A single turn carries every row of the set below to another of its rows. Some are shown first; where does it send the rows asked next?
J_895: [ -2 -21 -14 -13   5   2   0   0 -33   1  -1   1   3  -2  -4   1 -16  -7
 -10  -5   3  36  15   0  -1 -32   1]
J_604: [  7  17  25  -5   8   5  -3 -13  -8  -3  -3  -6  -1  -8  -9   5 -35  19
  14  13 -13 -25 -19  -1   7   1 -13]
J_554: [-12  11  -3 -13  -4  10  -6  -7  28  -4  16  18  12   1 -11   6 -22 -27
  17  -5  17  11  -8   9  -8  10 -20]
J_329: [-16  20   0 -22  -3   0  10  -4   8   8  21  16  20  -4  -5  -2 -15 -25
  14 -11  19  18   2   4 -13   6 -22]
J_148: [  2   9  -8  -8   2  12   1   0  29  -7   7   5  15   0  -9   4 -20 -19
  39   6  17  15  -4  -1 -10   1 -11]
J_816: [  4  -8 -18  17  -1   3 -15   0 -16 -11  -6   2  -9   4  -8 -14 -10  35
 -19  -4   7 -37   5   2   9 -10  12]
J_871: [ -2 -20   1   2   2 -11   3   3   6  -8  -1  -2 -13  -4  -3  -1 -23 -20
  12  -1  -1   9  34   0   0  29  32]
J_253: [  9  24 -15 -12   6  -8   6  13  33  -8   0 -17   3  -5  17   3  25   5
 -22   7   9  -6 -17  -1  -5 -15  20]
J_975: [ -6  -5 -14  10  -4  -1 -12  -2 -25  -3   2   9  -8   2  -6 -16  -8  31
 -33 -13   9 -36   7   6   8  -7   5]
J_595: [ -5  24  33  16  -6  -7   4  11  15   3   6   0   6  -5  -9   5  41  -7
 -18   2  19 -15  15  -1   5  -8  -1]
J_333: [ -3  19  29  21  -5  -3  -4   9  25  -2   5   1   1  -1 -12   9  38  -6
 -16   5  17 -17  11   1   8  -7  -1]
J_615: [  7 -27 -19  -5   7  10 -11   1 -19  -8  -8  -3  -2   2  -7   6 -20  -4
   1   3   1  32   9   0   2 -33   7]
J_240: [  4  19  28  23  -2  -2  -1  11  25  -3   0  -6   3  -3 -12   9  39  -3
  -6  10  17 -17  13  -3   6 -11   3]
J_57: [ -9 -19   4   0  -1 -11  -1  -1   7  -6   3   5 -16  -2  -4   0 -24 -26
   1  -6  -1   6  32   4   1  34  27]
J_256: [  7  22  27  -9   9  -1   8 -12 -19   4  -2 -10   4 -13  -5   1 -31  21
  17  11 -12 -21 -11  -5   4  -4 -12]
J_839: [ -2  25  31 -14   6  -3   6 -14 -25   8   5  -3   3 -12  -5   0 -31  16
   3   4 -11 -21 -12  -2   5   0 -19]
J_383: [  2  24  29  19  -1  -7   6  13  16   2   3  -7   7  -5  -8   5  42  -3
  -8   7  19 -12  18  -5   4 -12   2]
J_326: [-11 -23 -11 -13   0   5 -12  -5 -26   0   5  10  -3   3  -8   6 -19 -13
 -25 -10   2  30   6   8   3 -24  -5]
J_994: [-10 -15   7  -6  -1 -16   7   0  -3   1   6   5 -11  -6  -2  -4 -20 -25
  -1 -10   0  10  37   2   0  33  25]
J_769: [ -2  19  -4 -17   3   1  16   2   9   4  12   3  23  -7  -2  -4 -13 -17
  37   0  20  22   7  -5 -14  -3 -13]
J_485: [  5  28 -11 -18   5 -13  12  13  23  -2   4 -16   6  -9  20   0  28   5
 -28   3  11  -2 -13  -2  -7 -14  17]
J_988: [ -3 -16   4  -4   3 -16  11   3  -4  -2   2  -3  -9  -7   0  -4 -19 -21
  10  -5   0  13  39  -2  -2  27  30]
J_449: [ -3 -30 -17  -4   2  13 -20  -4 -11 -10  -4   7  -8   6 -13  11 -24 -11
 -14  -2   0  26   1   7   5 -25   0]
J_689: [ -1   0 -13   7   0  -7   0   1 -36   2   1   3  -2  -2  -2 -21  -3  35
 -25 -11  11 -30  15  -1   4 -13   8]
J_822: [ -3  20  30 -10   5   2  -3 -17 -12   2   3   1  -1  -9  -9   5 -36  14
   0   5 -12 -27 -20   4   8   5 -19]
J_366: [ -2  28 -10 -19   2 -12   6   9  27  -3   8  -9   4  -8  16   3  26   0
 -38   0  10  -5 -18   4  -5  -9  14]
J_712: [  2  23 -13 -13   3  -6   0  10  36  -9   4 -10   0  -5  14   6  23   1
 -33   4   9  -9 -21   3  -2  -9  16]
J_978: [  8  -4 -18  14   2  -1  -4   4 -27  -6  -7  -3  -3   0  -3 -19  -5  39
 -10  -3   9 -31  13  -4   5 -16  15]

J_595 moves to J_383
J_554 moves to J_329
J_978 moves to J_816
Now these:
J_366 moves to J_485
J_326 moves to J_895
J_604 moves to J_822
J_988 moves to J_871

A single turn carries every row of the set below to another of its rows. Some are shown first; where does it send the rows asked next?
J_682: [  2   8 -14   1  14 -22   3  -6  11  16 -18 -12  23   1  19 -17 -12 -15
  22 -21 -14  23  17  -2   8   7 -24]
J_394: [ -6  32  10 -33  16   1 -20 -10   4  -4 -17  -4  25 -24 -26   5 -15  -9
 -14  -7 -40   4 -14 -31   5   1  11]
J_178: [ 12  15   0  12  30  16 -39  -3   2 -12 -14  -2  -9 -32  23   0  -4 -32
   0  10 -17  -1 -20  -1   8  -1  -3]
J_146: [-10   6  -8  16 -21   4   4   2 -10   6 -14  -6   5  -5 -12  18   1  16
  10 -24 -39 -11  10   4  -4   1 -16]
J_13: [-17  -9   8  23  19   7  -4  11  16 -21   3   5  18 -13  15  17 -19  27
   9  -7 -19  14  -6  -6 -18 -23 -15]
J_14: [  5   9 -14   3  12 -20   1  -5   6  16 -15 -19  18   4   9 -21  -7  -5
  26 -16  -5  15  17  -8   9  11 -23]
J_504: [-14 -15   7 -38  -4  11 -19  -5 -11   1   7   8  22  -3  10  -2  -3  -3
 -23 -26 -12  19 -15 -25  22 -14 -10]
J_81: [ -1   5  22  11   1  41  -9  19  21  -5   1 -27  32 -10 -10  -4 -18  -9
  -1 -30 -32  27 -20   4   2 -15   1]
J_831: [ -6  -8  16 -38   3  13 -29   0 -14  -2   5  21  29 -10   8   7   4  -9
 -21 -23 -11  11 -15 -23  19 -14  -9]
J_782: [ -7  -1  15   8   1  44 -11  16  19   0  -1 -22  30  -2 -23   2 -16 -13
  -1 -29 -32  29 -26 -10   3 -16   3]
J_86: [ -8  15 -18   2  13 -15  -1   2  -1  10 -17  -6  17  -4  17 -19 -10 -16
  32 -23 -13  18  15  -8  11  19 -23]
J_292: [-23  28  25  -9  24  36 -28   6  14  30   2 -10  20  12 -10  16  -1  -7
  15   2 -37   6   1  -4  22  -7   3]
J_324: [ -3  25  18 -41  17   2 -27 -14   4  -1 -12  -5  27 -33 -10   1  -3  -3
  -8  -6 -37   1 -24 -22  11   1  11]
J_308: [ -7  27   9 -41  15   7 -27 -16   6   0 -17  -3  21 -30 -12   0 -10  -2
 -16  -8 -40   4 -19 -22   9  -3  13]
J_711: [-31  19  25  -2  21  36 -18  -3  18  30   7  -7  18  11 -19  20  -4  -9
  13   5 -33   1  -3 -22  -1  -7  -1]
J_789: [ -9  16 -25  -5  15 -14   0  -7   2  19 -14 -11  25  11   6 -17 -10 -16
  30 -18 -13  11  11  -8  11  14 -24]
J_675: [  8   3 -10   5  13  10 -39 -23 -18 -12   5  -3  49 -12  27  -6  -7 -27
  -2  -8 -29  -6 -12  -6   6  17 -14]
J_145: [ 12  11  -8  -6  28  17 -34   5  -3  -7 -19  -1 -10 -28  27  -1   5 -40
  -2   3 -17  -3 -16   0  10  -5  -6]
J_758: [ 10   6   3   7  21 -27 -17   0   7  16  -7 -19  20 -13  -1   9  -8 -30
   9 -13  -4  -9 -24  12 -24 -11 -23]
J_979: [ 14  14  -2   8  24  18 -40  -6   1  -7 -19  -3 -11 -26  24   1  -2 -38
  -4  -5  -9  -5 -12  -4   7  12 -16]
J_369: [-13 -16  11 -33  -1  22 -28  -9 -14  13   2  16  22  -1   7   2  -3  -5
 -20 -14 -12  16 -23 -17  21 -19  -6]
J_99: [-27  18  23  -6  16  41 -23  -4  22  32   1  -7  26  12 -14  28 -17 -15
  13 -10 -36   6   1 -13   9  -8  -6]
J_781: [-25  29  28  -2  15  38 -23   6  17  29  -5  -5  16  12 -19  16  -4 -21
  17   4 -39  -1  -8 -13   3  -2  -7]
J_814: [-14   9   7  32  28   2  -9  19   7 -18  -3  -2  19  -4   3  20 -18  27
   9  -4 -26  13   5 -12 -14 -22 -14]
J_228: [-28  28  22 -11  16  42 -22   1  21  35  -5  -5  31   5 -11  20  -7 -12
  13  -4 -38   5  -5 -13   5 -15  -6]
J_362: [ -3 -13   2 -33  10  13 -23  -4  -9  -1   6  28  22   3  10   6 -11 -16
 -19 -26 -13  21 -14 -27  17 -15  -4]
J_238: [  8   4 -16   7   6   8 -39 -24 -18 -13   2  -1  41  -8  22  -5  -7 -29
  -3 -10 -29  -7 -17 -12  -2  16 -23]
J_328: [ -4 -10  21 -34  11  11 -27  -7  -8   3   1  19  23  -4   4   2   8  -5
 -28 -22 -12  14 -16 -16  18 -21  -2]
J_907: [-16   3  11   6   1  49 -11   9  22  -4  -7 -23  33  -7 -18   0 -18 -14
  -5 -31 -32  21 -26 -13   3 -19  -1]
J_637: [-11  -2  -1  32  19  12  -5  13  14 -13  -5  -1  20  -8   4  20 -20  28
  12   1 -25  19  -2 -16 -16 -23 -13]
J_697: [ -1  14   3   7  36  12 -42  -5   9  -3 -27   2 -10 -24  30  -5  -2 -27
  -7   1 -13  -9  -6   7   9   4  -8]
J_368: [ -2   8  -4   9  20 -28  -9  -1  11  14 -12 -18  17 -15   4   9 -16 -26
   4 -18   0  -6 -17  10 -25  -6 -33]
J_562: [ -8   7   9  21 -16   7   6   2  -7   3  -6 -12   6  -2 -11  16   0  20
  18 -16 -36 -12  12   6  -1  -3 -13]
J_187: [ -4   9  -4  10  15 -24  -8   1  17  18  -6 -25  16 -21   5   1 -12 -20
   5 -16   0  -7 -14  16 -22  -6 -31]
J_249: [-23  -3   6  31  18   6 -10   7  20 -13  -7   3   4  -5  11  20 -22  16
   1 -11 -23  24  -1 -15 -14 -31 -14]
J_115: [-18   3  10  24  22   6  -6  10  19 -26  -1  -5  18  -1   8  14 -23  23
  15  -2 -15  22   2  -8 -15 -18 -23]
J_25: [ -1  10   9  20 -17   8  12   8 -11   1  -5  -6  11  -3 -19  15  -5  18
  19 -11 -37  -8   7   1  -1  -3 -12]
J_580: [ 15   8 -11   4  28  19 -46   2  -6  -3 -21  -3 -10 -22  23   2  -8 -35
  -4  -5 -20  -8 -11  -5  11  12  -8]
J_754: [ -2  -1  -6   6  12  15 -36 -36 -14  -9   3  -9  49 -14  27  -2  -9 -15
 -10 -14 -28  -8 -14  -7   7  14 -15]
J_987: [  4   3 -10  -1  18 -18   2   8  -3  16  -9 -13  21  20  14  -8 -10 -12
  31 -15 -16  15  16 -11  13  16 -24]

J_146 moves to J_754
J_86 moves to J_369
J_637 moves to J_979
Now these:
J_99 moves to J_682
J_25 moves to J_238
J_178 moves to J_781
J_249 moves to J_697
J_308 moves to J_562

A single turn carries every row of the set below to another of its rows. Some are shown first; where does it send the rows asked next?
J_411: [-10   6  19  18   0   4   0  17   5  -7  21   8 -15]
J_586: [ 14  -2 -16 -19   1 -20   0  -6  -6   0 -19   9  37]
J_788: [ -5  -5  24   0   0  10 -12 -13   9  -9   4   5 -27]
J_125: [  6   1 -17 -14  -5  -5  -7  -8 -34 -11 -13  16  31]
J_335: [  6   4 -20 -15  -6  -5  -5  -4 -37  -4 -10  14  28]
J_277: [  7  -1 -27 -26   2  -8   4 -12 -12  15   3   8  24]
J_101: [-21  10  22  22   1   5  -9   5  11 -15  13  -1  -8]
J_521: [ 11  -6 -13  -8  -4 -30  -7 -17   5 -12 -20  13  30]
J_47: [ 13   3 -21 -20   2 -18   4   4 -13  11 -11   5  32]
J_19: [  8  -8 -20 -25   1 -11   0 -24  -4   0  -7  12  31]
J_897: [  5   7 -24   2  -8 -28  -1  15 -13  11   4   2  29]
J_425: [ -1  -4 -19  -4  -2 -15  -3   0 -13  -2   3   8  50]
J_898: [-10 -11  26  -5   4   6 -16 -16   7  -5 -16   0 -19]
J_387: [-11   1  26  23   0   2  -5   9  11 -20  13  11  -4]
J_137: [ -3  -1  22   3   4   6   0  -7  15 -12   8  14 -26]
J_720: [ 15   0 -20 -23   3 -18   2  -5 -10   8 -17   8  31]
J_896: [  6   3 -19 -12  -6  -4  -5  -4 -35  -7 -11  15  31]
J_540: [  4   0 -14   8  -9 -32  -7   4  -3  -8  -8   7  41]
J_68: [-14  10  17   6   3   9  -4  -3  10  -4  12   0 -26]
J_98: [  9   1 -17 -17  -6  -4  -6 -11 -33  -8 -15  16  29]
J_165: [ -6  -2  27  14   2   2  -4  -6  18 -24   5  14 -12]
J_829: [ -6   5  17   7   2   8   3   6   9  -1  17   9 -27]
J_657: [ -9  -6  30  12  -2   6 -18  -8  11 -22   2   6 -11]
J_10: [-15  -3  29  23  -5   5 -17  10   3 -19  11   2  -2]
J_16: [ 13   6 -28 -16  -4 -24   3   1 -10  19   0   4   9]
J_946: [-14   6  22   7   4   7  -7 -12  16 -13   5   3 -21]
J_189: [  3  -8 -15 -12  -1 -14  -5 -16  -4 -10  -6  12  46]
J_138: [  1   1 -26 -13  -1 -10   3   3 -18  12  10   5  36]
J_415: [-16   0  17  11   1   8 -10  20 -12  13   8 -10 -15]
J_592: [ -9  -5  17  -6   4   9  -9  -1  -5  13  -3  -6 -29]
J_632: [-13   2  20  17  -5   9 -11  15  -3  -1  19  -2 -15]
J_384: [  7   2 -19 -17  -5  -3  -4  -8 -34  -5 -12  16  25]
J_995: [-17 -12  32  13   0   2 -22  -4   6 -18 -15  -1   2]
J_341: [-19  12  18  16   1   7  -6   6   7  -5  17  -2 -18]
J_445: [ -8   2  19   3  -1  11  -8   2   1   3  15   0 -29]
J_670: [-18   6  25  16   1   5 -10  -8  17 -20   5   3 -10]
J_4: [ 11   0 -16 -12   1 -21  -2   2  -9   0 -16   7  43]
J_678: [ 17  -1 -21 -21  -3 -26   1 -19   2   5 -15   9  10]
J_159: [-22  -5  26  23  -2   2 -19  17  -6  -6   0  -7   5]
J_894: [ 10   3 -19 -13   0 -20   0   8 -13   6 -12   5  39]

J_101 moves to J_670
J_632 moves to J_10
J_897 moves to J_540
Now these:
J_137 moves to J_829
J_894 moves to J_4
J_138 moves to J_425
J_898 moves to J_592

A single turn carries every row of the set below to another of its rows. Some are shown first; where does it send the rows asked next?
J_732: [ 21  -9  -7  41  10  -2  -4  15  -5   1  -6  -4  11  -6 -12 -21  24  17]
J_206: [ 14   4   7  -1   8  -3  -1 -20  -7   2   5  11  18 -19 -10 -37 -16   3]
J_80: [  1 -12  -4   1  -2  21 -12 -31  -1  -1 -10 -12 -24  -2 -22 -18  -6 -10]
J_926: [ 16  11 -14  -1  -7   4  12  -9   6  -8  31 -11  12 -32 -33 -12  17  19]
J_534: [  4   6   8   5  -1  -7 -10  26   5 -29  -1 -22 -11 -17   9 -24  -4  -4]
J_463: [-29   8  -1  27  -8 -10   3 -13 -10  -3  11  11 -20  12   6   3  10  26]
J_557: [  4 -19 -19   3 -18 -14 -17   2  13  13  -2 -22 -22   3 -10  -6  -7   0]
J_673: [ 32  21  -5   9 -13  26  -9   2   9   9   3  29  -5 -13   2 -20  29  12]
J_202: [ -5  21   3  11  -6  -9  -9  11 -13   9  18  14  -5   0  17 -38  29   0]
J_209: [-20   2  -1   7   2  17   3 -30 -13 -13   0  13 -24  17  -7  -4   1   5]
J_927: [  6   1  22   8 -12  22   9  10  21  -2  -5  -7  18 -20 -12   4  10  39]
J_792: [-12  -2  -5  27 -20 -27 -18   3  11  14  -2 -25 -10   1  -8   3  15  25]
J_566: [-11  -6 -13  28 -19 -28  -8   3   4  16   7  -6 -13   4   0   0   5  29]
J_851: [ -9  11  16 -20 -23   9  12   7  19  -6  24 -23   9 -21 -14  -7  12  15]
J_730: [-27  16   8  32 -11 -11  -9 -20  -8   7   6  12 -12   4   3  -4  16  32]
J_710: [  8  13  19  11 -24  35   3  17  13   6  -2  14 -11 -16  16 -15  20  22]
J_265: [ -6  16   7 -16   4  15  -8  17   6  -5  24  -7  12 -35   0  -8   9  28]
J_672: [ -2 -13 -10  -9  -3  15 -10 -19   0   3  -7  -5 -25  10 -11 -13 -13 -12]
J_128: [ 16  17   7   7   3  29  -9  22  15 -18  -7   2   4 -11  -3   8  28  23]
J_939: [ 10  22   6   9  -1 -12   9 -13   1 -31   6  -3   5  16 -21 -13  27  -8]
J_349: [ 24  28 -14  -5 -30   7   2   0  14 -15  26   2 -18 -19  -9 -21  28  -3]
J_618: [-23  16  10  14  -5  14  -3 -33  -8 -19  -1   8 -30   8  -4 -10   8   2]
J_96: [ -4 -13  -9   0 -16  -6 -26  -2   9  20  -5 -29 -21  -7  -9 -19  -2  -3]
J_941: [ 21  13   1  15 -34  30  17   1  14  -9   9   2 -20  -2 -15 -17  39   3]
J_417: [ 11   6  -4  -7 -30  18  19 -14   7  15  31  -3   2 -19 -26 -29  22   6]

J_209 moves to J_672
J_206 moves to J_534
Now these:
J_927 moves to J_710
J_128 moves to J_673
J_96 moves to J_792

